Each path below is one point turned by a fixed rotation once a step. After each direction that follows a path, write how fast that rotation turns it, in degrees each step (0 if it stays still).
Each turn is a multiple of 5 degrees from 10 to 175, or 0.
Each row of a path follows its step; steps can be skipped.

step 0: [  7.9 -20.0  18.8  47.8 -30.1  -1.2   5.9   8.8  -4.3 -10.2  17.1  -8.3
 -10.9  -1.4  -2.6  -1.6 -12.6  18.6   9.4 -17.8   2.8  -6.3 -30.2  27.9
  -5.9  15.4   0.9   9.4  -2.7  -2.5 -39.6   0.3  -9.3 -19.2 -10.5   8.4
   8.3   3.9 -10.1   5.6  11.9  10.1 -13.3  -1.6   2.9  -3.6 -27.3  16.0
 -22.9  18.4  -2.0   7.8 -12.3 -16.8   4.7 -10.6  30.0  40.6   4.7  28.0
  24.7  33.3 -19.1]
step 1: [ 12.8 -17.1  22.3   0.3  -0.8   6.5  19.2   8.2   5.0 -28.0  -5.0   7.0
  38.3   2.1   7.3 -43.0 -16.2  -6.2 -10.2   6.7 -22.1  19.5 -27.1  28.4
  13.3   3.9  -7.6 -11.3  -6.7  -5.9   3.9  10.6   4.7  19.1  22.7 -15.3
  15.4  -3.6  19.2  16.3  30.3 -10.6   3.5  -2.7 -28.5  10.2   6.4  -1.1
   1.3  -1.0  13.0 -21.3  11.1 -13.6 -14.9 -19.3  21.6  -1.3 -38.9  21.0
   9.9  37.1   3.3]
step 2: [  2.7 -49.4  33.0  41.0 -23.8  12.7   0.3  32.1  -9.1 -22.3  22.7 -23.5
  -5.5  -9.1  -6.5  -5.7   6.4 -16.7  12.2   9.4   9.1 -39.3   0.8  -2.5
  -6.0   3.9 -10.7   1.5  -6.8   1.4  -1.7  20.6   2.6  -1.4  34.4  -3.1
  13.5  15.6   5.1  11.0  -7.7 -14.8 -10.4 -16.9  17.2 -11.5  22.7 -26.8
   9.8 -23.9  -1.0  -5.7   2.0 -18.6 -10.6  -7.0   7.5   3.0  20.1  26.6
   0.8  19.1  -5.3]
step 3: [ 19.8   7.7  32.3  49.5 -21.0  11.8  17.7  11.9   9.4  -7.5  -5.4  -8.1
   8.0  -6.9   9.4  10.0  -5.0  23.2 -11.8  -3.1 -13.0  15.9 -26.9  -1.3
  32.4  10.5 -10.0   3.8  -6.6 -17.8 -17.3  11.7 -14.0 -23.3  12.4 -10.9
  14.7 -30.8   5.6  18.4  41.9  -6.4  -9.1  -5.2  -6.8  -9.6 -19.0  -5.6
  -2.1  13.1  16.5  -7.3  -7.1   0.8  27.2  28.2  18.1 -19.7  16.8  29.3
   8.0  11.2  -0.6]
step 4: [ 22.0 -23.6   3.6  22.5  -7.5   5.9  -9.4  -1.4 -58.6 -29.7   9.3 -12.7
  -5.6  15.2   3.8 -41.5  16.2 -13.0  -4.5   3.8  -4.6  12.5 -13.6  -3.1
   6.6   2.7   0.6  10.7   7.3  -5.3 -11.8  11.3  -5.7  12.2  11.8 -29.5
  11.8  20.8  15.3  12.7  -5.0 -16.5  -7.5 -13.1   1.6   8.7 -34.1  17.4
   4.7  -2.2  37.4  -2.7  21.6 -17.5   3.7  -1.9  12.3  12.3 -26.2  31.8
  -6.1  19.8  11.4]
step 6: [ 12.1 -15.4  -2.7  33.3 -30.7  18.1  23.2  -8.8  -8.8 -24.4  19.8 -18.3
  26.1   2.9 -27.8 -16.7 -15.8  10.2 -26.0  18.7   0.7  -2.9  15.1  17.1
   7.2   0.8  -8.9  20.9  -0.4  -9.2 -44.3 -27.4  -4.2  -6.2   6.4 -17.1
  -1.7 -11.9  27.8   9.5  25.3 -18.3 -10.3  -6.4   1.2  -6.4 -15.6 -16.0
   1.6   9.1   0.4 -32.9 -10.2 -14.9  -3.9   9.3   3.4   8.1  -1.1  13.9
  37.6  22.8  -2.9]
step 7: [ 19.4 -11.3  17.6  30.9 -20.4  -9.7  -3.8  14.4 -20.6 -28.1 -12.9  -3.9
   6.6  12.0  -3.0 -17.1  25.9 -14.9  10.5   1.1  -8.2   4.6  -6.7   7.9
   3.2  24.1 -23.6   8.9 -24.1   7.5  14.7  25.5   7.6  12.9  17.4 -32.6
 -11.0 -15.9  -9.6  18.1  32.2 -24.5 -25.8 -16.8  -3.6 -12.2 -16.4  12.4
 -15.8 -34.3 -15.3   7.4 -22.5  -6.2 -17.0 -13.4   8.1 -11.8 -26.6  18.3
 -11.9  24.8   4.7]
step 8: [ 12.8   0.7   9.9  46.0  -3.9  37.9  -2.4   3.2  -3.5   0.9  34.2  -8.9
   4.3 -15.7 -23.5 -20.6 -24.3  19.1  14.4  -5.3 -15.1 -18.8   3.1 -40.1
  -2.3  11.1  14.2 -12.2  -6.0  14.6 -23.5  23.9  -3.2   4.1  27.5   5.1
  13.2   7.7   4.6  12.8  28.0   5.1   0.7  -1.6  11.4 -25.3  -4.5  -6.2
   3.1   0.6  34.3  13.5  -6.6   5.6 -16.9  -2.1  27.9   1.2  -7.5  31.8
   6.3  18.8 -11.8]
step 9: [ 34.8   8.7  10.3   6.9 -14.5   0.7   1.3  10.3 -14.3  -1.0  14.0  -6.5
  18.5  -3.5  38.4 -35.6  15.7  16.9 -26.4  -8.5  -1.4  11.6   0.9  12.3
  16.5  12.9 -10.9 -10.6  -3.1   6.9 -38.5   1.5 -12.5 -11.2   5.1 -18.8
   9.7 -12.3  19.1   1.2  28.9 -27.7 -22.3   1.7   0.8 -22.0  -8.0 -20.7
   4.1 -28.0  -0.4 -36.1  27.9   7.7   3.9   9.7 -12.4   9.7   8.4  24.0
 -13.2  35.9  -1.4]
step 10: [ 28.4   8.9   3.2  50.9  -8.7  10.9 -15.3   3.8 -31.9 -19.2  32.0   5.2
  -2.3   2.6 -22.8  -1.4  21.1  -9.9 -10.0  14.7  -9.8  -5.7  -4.2  15.4
  -1.2   1.5  -0.4   9.2 -14.7  21.2 -11.6  24.0  -2.4   1.3  34.6 -32.0
  28.2   2.1  -1.4   6.7 -15.9 -26.5 -10.4  -9.2   1.5  13.0   4.9   7.8
 -28.7   3.2  11.0   1.7 -12.0 -22.6   0.4   4.3  -6.2 -20.8 -14.9  -9.6
  -3.4  27.0 -33.7]
Speeds:
[ -1.2   4.0   1.7  -2.2   2.9   2.5   5.1 -12.1  -6.9  -7.9   4.1   0.3
  -6.1  -0.7  -3.8  -0.9  -4.8   0.4  -0.4   7.5  -5.0  -6.7   3.8  -3.0
   9.2  -7.2  -2.3  -1.4   0.5  -4.3   1.6 -11.4   2.5   4.6   9.0   0.8
  -0.6   3.9   4.6   6.6  -0.4  -1.1  -4.1   6.7   6.7  -2.2   4.2  -0.3
   0.1   4.7   7.3  -1.3   3.0   0.6  -0.2  -1.4   6.9   4.3  -2.0  -4.5
   0.2  -3.2  -2.2] -> 160
[  4.7  -0.3  -7.2  -6.1  -3.1  -2.0   4.4   0.6   4.9  -1.3   4.3  -2.4
  -3.1  -4.8  -5.6   3.6  -5.9  -0.2  -3.2  -1.0   4.7  -3.3   0.4   5.1
  -2.9   4.4  -4.7   3.1   0.7   1.2   1.6   1.8   0.7   9.0   0.1  -3.7
 -11.9  -7.3   0.7  -2.5   1.0   9.2  -6.3   0.3  -4.9  -1.2  -2.8  -5.8
  -1.0   0.6  -5.3   4.4   0.4   3.3 -10.0  -7.2  13.0   3.3  -3.3   2.5
   1.8   5.1   0.8] -> 55
[  0.3  -6.5  -0.3   5.2  -2.2   6.8  -0.5   4.1   2.7   6.9   1.6   1.2
  -8.2   3.3  -8.0   4.6  -1.3   6.7  -4.2  -6.6  -3.4  -6.0  -4.9  -3.7
   1.4  -5.4  -6.7  -0.5  -7.7   0.1  -5.5  -3.9   0.7  -2.0 -12.3  10.3
   2.1  -1.7   0.2  -2.0   4.6   2.6  -1.0   0.9   3.3   0.4   4.8  -2.9
   6.9 -10.7   4.7   2.0   3.8   5.0   0.0   1.7   3.3   1.2   2.6  -4.2
   4.8  -1.0  -2.0] -> 125
[ 0.9  5.0  0.3 -0.1 -3.5  8.7  1.2  4.6  2.5 -1.7 -3.0 -7.1  2.0  6.8
  0.3 -3.8 -0.2 -1.3 -2.2 -2.5  1.8  2.5  0.9  0.3  2.7 -7.9  3.4  8.1
  1.1  1.1  0.4 -0.4  5.0  1.6  0.1  0.1 -7.0  3.8  5.5 -5.6  8.8 -7.6
  2.5  3.9 -2.5  6.2 -4.3 -6.7 -5.5 -3.6  0.3  2.0 13.3 -6.3 -0.8 -7.2
 -3.8  4.3  0.6 -2.8 -6.6 -5.1  9.1] -> 140
[-1.1 -5.6  2.3 -2.2  2.5  0.0 -1.2 -2.8 -1.7 -2.5  4.3 -5.0  1.3  3.0
 -0.7 -3.5  4.1 -1.8 -3.5 -4.1  9.9  2.0 -3.0  0.4 -4.5  1.2 -0.6 -9.0
  5.6 -2.7 -2.7 -4.3  2.0 -0.1  5.7  6.9 -6.9  6.1 -5.1 -6.9  7.0  5.9
  4.7  4.6 -4.9  1.3  9.4 -3.5 -7.6  0.4  7.7 -3.0  0.1 10.0  1.4  5.6
 -4.6 -0.7 -7.1  1.7 -3.3  8.2 -1.9] -> 95
[-4.0 -5.3  3.5  2.4 -1.9  6.4 -3.1  5.9  4.4 -6.2 -6.6 -6.1 -1.0 -0.5
 -4.7  5.8 -1.6 -4.6 -3.3 10.5  8.1 -3.0  3.6 -5.7  9.0 -2.1 -7.0  0.2
  6.3 -2.1 -2.2  2.8  7.9 -4.2 -0.3 -4.1 -5.2 -2.0 -2.5  6.6 -1.3 -4.6
  1.5 -1.2 -7.0 -3.6 -2.0  3.7 -3.1 -4.2 -4.4  2.3 -6.5  6.6 -0.3  5.1
  0.6 -8.2 -1.1 -3.6  0.8 -6.2 -0.9] -> 85
[-3.1  2.2  6.1 -2.2 -7.4 -1.4  2.8  1.6 -1.3  9.7  0.6  1.9 -1.4  1.2
 13.8 -2.1 -1.9 -0.1  0.8 -8.5 -1.2  8.2  0.5  4.2  5.5  1.1 -3.8 -0.7
 -1.8 -7.3  5.8 -4.1  1.1 -6.4  5.6 -0.3 -3.0 -4.1 -0.7  6.7  4.0  0.2
 -5.5  3.7  2.6 -0.6  4.5  4.7  0.8 -8.5 -9.8 -2.3 -0.5  6.8 -1.5  1.1
  6.2 -0.8 -3.6 -5.0 -8.2 -0.4  3.0] -> 175
[ -1.2  -8.3   2.6  -0.1   5.9   3.6   0.6   3.5   1.6  -2.0  -3.2   3.1
   1.2   5.6  -0.9   3.4  -1.8  -3.7   1.6  -5.1  -6.6  -9.0   5.3  -9.4
  -0.5   9.6   1.4  -4.6   0.1  -2.3   9.1   4.9   1.5   5.7  -0.1   4.6
  -1.6  -3.6   1.3   3.2  14.1  -1.6  -0.3  -3.2   6.0  -2.3   0.8  -4.9
  -1.5   7.7  -6.0 -11.7  -2.0  -0.9  -2.1  -1.0  -0.9   0.3   3.0   3.1
  -4.3  -1.3   1.8] -> 65
